(in the rows, 128 means zero)
One turn sends every row of this set to another row. A few are shown first. Where does it send the rows asked after them?
rere: [155 134 108 127  86  92 149 114 139 161 117 135 127 123 121 157 129 143
 128 162 132  91 142  99 116]
bodu: [103 137 107 110 112 118 146 104 131 151 132 125 126 123 131 132 141 172
 150 144 116 123 130 117 143]
kubod: [137 141  81 134  81 119 133 119 133 152 132 134  90 131 149 143 119 142
 114 112 117 116 162 115 134]
tuvub: [120 137  82 133 109  94 138 136 132 136  97 136  84 110 125 131 129 135
 131 138 109 132 134 123 152]
Lerut: [148 153 109 118  88 130 111  98 128 138 112 105 121 139 121 124 127 181
 119 141 132 120 153  96 125]
kav: [130 138 103 134  82  99 128 121 121 129 136 145 109 133 134 145 119 156
 118 132  91 125 139 111 169]
nep: [163 138 124 106 107  86 136 112 163 150 113 122 120 108 114 140 136 167
 113 130 124 102 149  89 169]
Refe: [130 132 106 126 120 114 128 136 144 108 103 137  93 144 106 144 122 165
 121 111 122 119 151  90 131]
Gulef: [151 130 108 157 138  76 141  87 149 127 121 119 107 112 142 139 105 162
 147 133 139 130 153 109 116]
Fom: [170 139 114 144  86 106 144 123 143 143 135 110  89 125 133 131 115 141
 133 159 121 111 171  87 161]
bibif: [155 122 116 130  77 114 138 118 150 123 104 158  86 121 114 153 118 154
 113 150 134 129 162 131 130]
rigid: [143 126 105 113 117 123 131 105 141 149  98 155  93 115 163 151 110 179
 133 156 135 125 141 107 147]
tokib: [123 146  86 139  94 109 134 108 152 114 138 144 135 108 123 152 120 168
 135 137 118 134 128 126 134]
diren: [139 113 131 109 129  99 143  94 155 103  95 134 108 126 115 142 132 152
 112 132 135 112 144  95 123]
noz: [135 143  93 125 114  84 124  97 160 110 154 133  99 116 113 110 103 132
 127 138 129 117 133 103 147]
felaz: [140 148 114 105 109 112 133 123 134 133 141 120  83 131 129 102 127 134
 111 133 154 121 151 100 124]
Kala: [130 114 113 147 103  98 149 128 121 153 134 106 105 145 131 153 128 135
 136 144 143 144 138 104 131]
tor: [146 126  83 142  84 105 130  94 172 157 105 145 103 135 123 140 129 181
 118 145 121 128 145  84 124]
gug: [157 148  98 138 105 119 129 111 142 132 101 143 142 127 117 125 153 147
 134 130 125 127 138 116 160]
giba: [174 135 109 137 105  96 116 110 145 136 127 112 102 115 133 113 126 142
 136 109 136 130 154  94 103]
nepi: [157 137 106 118  80 104 114  98 159 117 140 110 109  96 120 135 107 158
 118 147 134 116 160 118 113]
mib: [142 123 119 127 145  90 137 103 146 137 124 111  69 124 124 147 134 172
 117 122 127 103 152 114 135]
Buf: [153 132 115 137 132 113 174 103 164 144  99 116 112 119 148 116 130 159
 143 126 126 121 146  89 141]
sez: [117 109 123 140 117 111 124 111 163 153 104 147  89 137 150 120 113 155
 113 138 125 135 165 106 151]
lukef: [160 111 107 110 105 101 120 110 161 169 110 107  86 124 150 121 125 135
 137 140 136 118 146 102 125]
pagi: [169 125 105 133  90 102 140 106 180 120 111 145 104 106 149 136 108 163
 123 171 124 134 147 105 153]
Ruvan: [133 123 129 122 100 103 135 104 145 103 104 141 117 107 156 126 108 140
 109 138 128 143 166 114 125]
fiku: [120 149 117 123  97  90 109  99 172 137 131 120  98 125  92 135 127 160
 126 125 133 135 140 117 117]
vopom: [115 129 130 149 110  89 132 106 116 138 119 117 102 121  96 121 151 151
 125 136 139 114 144  96 149]
dogu: [124 138  94 145  95  81 134  88 135 159 139 112 109 116 113 129 123 132
 136 152 148 125 137  87 153]
pigep: [154 140 119 151  96  98 161  99 133 130 140 116 136 106 142 120 122 152
 138 169 136 115 143  98 145]
Gub: [149 110 120 143  95 112 123 113 137 131 164 124 102 124 150 136 108 162
 133 151 122 142 132  91 155]
Folo: [135 134 123 121 119  84 151 102 142 159 102 141  95 140 146 139 137 158
 130 159 150 131 128 113 163]
bokeb: [120 123 101 113 111 108 145 108 124 119 121 125  95  77 139 158 122 164
 127 154 124 127 127 103 144]
lomoz: [133 127 124 126 129 102 139  98 166 113 123 115 132 100 126 128 124 193
 136 137 121 122 142  85 138]

lomoz moves to pigep
Gub moves to Ruvan
And these:
Folo moves to lukef
rigid moves to giba
mib moves to Kala
gug moves to nep
bibif moves to fiku

One turn sends every row of this set to another row. A few are shown first. Where does it send the rows asked after them?
Kemu: [110 132 120 115 146 141 111 113 145 164 107 112 138 131 120 123 115 138]
lifo: [118 120 127 109 108 141 118 147 118 109 137 130  93 129 135 100 117 148]
rul: [104 117 153 114 112 149 110 146 129 138 106 146 129 139 121 134 138 176]
tes: [139 104 131 124 129 123 109 149 153 132 104 135 103 132 108 140 125 112]
Vefaz: [139 107 143 103 143 106 123 145 137 131 128 137 103 140 127  99 105 124]
takav: [127  91 141 118 122  98 113 123 136 138  97 135 115 149 111 132 127 140]
ruz: [115 117 129 101 122 155 122 145 108 134 140 128 121 141 139 116 147 163]
tidav: [103 136 105 104 144 121 139 139 121 113 126 133 107 116 120 152 113 137]
sedod: [119 113 127 111 103 141 124 148 113 133 137 135 127 131 155 126 129 171]
pifo: [105 123 114 106 156 125 159 129 114 126 131 127 123 123 118 141 119 137]
rinu: [118 112 123 101 120 123 127 146 103 128 135 118  96 135 123 106  98 151]
Funi: [128 111 133 123 113 140 116 139 130 105 131 127 100 147 127  91 117 139]
let: [125  84 147 114 123 132 109 139 153 140 110 135 133 124 128 161 126 145]
sabi: [143 104 127 122 137 114 113 143 122 116 133 130 112 138 133  98 117 121]
Tebeg: [124 147 143 106  98 148 121 107 140 135 106 127 141 132 116 131 119 157]
pefom: [149 100 129 113 115 119 129 142 129 119 131 128 109 144 122 119  96 114]
Lema: [107 147 152  91 135 129 144 141 138 106 124 108 132 130 118 139 123 143]
lagu: [126  94 154 100 113 122 120 152 138 142  98 142 125 140 137 156 129 153]
Taka: [124  90 139 120 129  99 115 129 159 139 112 134 109 129 115 132 108 126]
mol: [121 141 134  86 126 129 105 110 130 134 104 128 133 137 110 134 102 169]
gotid: [109 151 152  92 140 131 123 144 138 103 124 133 146 117 121 140 118 139]
zalor: [121 147 143  90 121 115 134 139 132 105 128 121 143 139 135 150 108 146]
zota: [130  95 154 115 119 111 105 142 142 139  99 144 137 140 133 148 134 137]
sidu: [ 99 124 145 110 115 133 124 159 109 131 134 121 129 147 143 112 123 165]
dile: [ 99 134 118 123 139 113 150 120 110 117 129 128 118 119 114 123 113 144]
Refi: [102 132 134 108 136 161  99 133 141 122 103 152 121 139 123 125 107 108]
vufa: [122 156 150  97 140 134 134 154 126 114 122 118 137 119 132 130 126 152]
koti: [128 123 120 111 143 146 106 122 128 168  99 122 144 122 128 138 119 131]
Tiru: [121 124 134 101 117 130 130 134 117 124 141 135 100 150 127  88 122 144]
zudu: [104 128 143 106 142 158 120 141 150 139 107 134 130 136 132 125 108  98]
mes: [ 96 124 139 118 123 138 114 132 139 133 101 128 124 132 125 132 109  89]
lifak: [125 103 141 103 138 141 142 128 111 115 116 157 128 124 123 129  87 118]
Dibi: [135  93 138 118 127 107 101 125 138 127 101 144 104 135 107 120 120 125]
Vosop: [123 144 107 105 148 134 105 124 137 157 116 125 142 117 122 130 115 127]
ven: [129 103 135 138 126 130 111 137 146 148 104 145 138 140 118 147 144 146]
midan: [132 133 149  92 126 147 126 108 141 131 113 119 147 135 112 131 106 165]
teni: [ 86 133 114 110 149 116 133 123 112 123 131 132 137 117 117 138 116 136]
Lazu: [102 142 134  95 120 145 112 134 140 128 118 135 135 132 129 129 105  94]
Vubob: [111 139 124 117 147 131  93 123 134 151 109 123 153 148 133 122 116 132]
Guk: [128 106 117 116 117 154 125 150 118 132 135 132 110 130 148 115 121 167]
nop: [ 98 114 128 118 100 134 125 155 136 141 120 126 111 134 147 143 138 160]
sud: [ 98 112 137 109 105 126 107 146 132 147 106 134 117 126 134 148 143 164]
Zetuk: [142 100 140 117 149 114 105 149 129 121 113 124 109 145 123 104 123 127]
pul: [110 109 130 105 129 153 152 113 127 126 119 158 124 137 118 131  97 116]
Ruvep: [112 114 126  89 128 147 131 114 110 125 124 158 139 124 119 135  90 124]
tama: [119 113 110 120 133 146 138 119 123 115 129 164 135 137 131 140 100 120]
Zub: [ 99 106 138 115 104 151 111 140 137 134 123 123 126 133 131 149 151 158]
pigug: [129 144 132 102 118 138 119 101 144 127 120 143 149 123 107 131 106 153]

gotid moves to pigug
Funi moves to Guk
And these:
zudu moves to pul
mes moves to lifak
ruz moves to Zub
zota moves to Dibi
tidav moves to zalor
tes moves to pefom

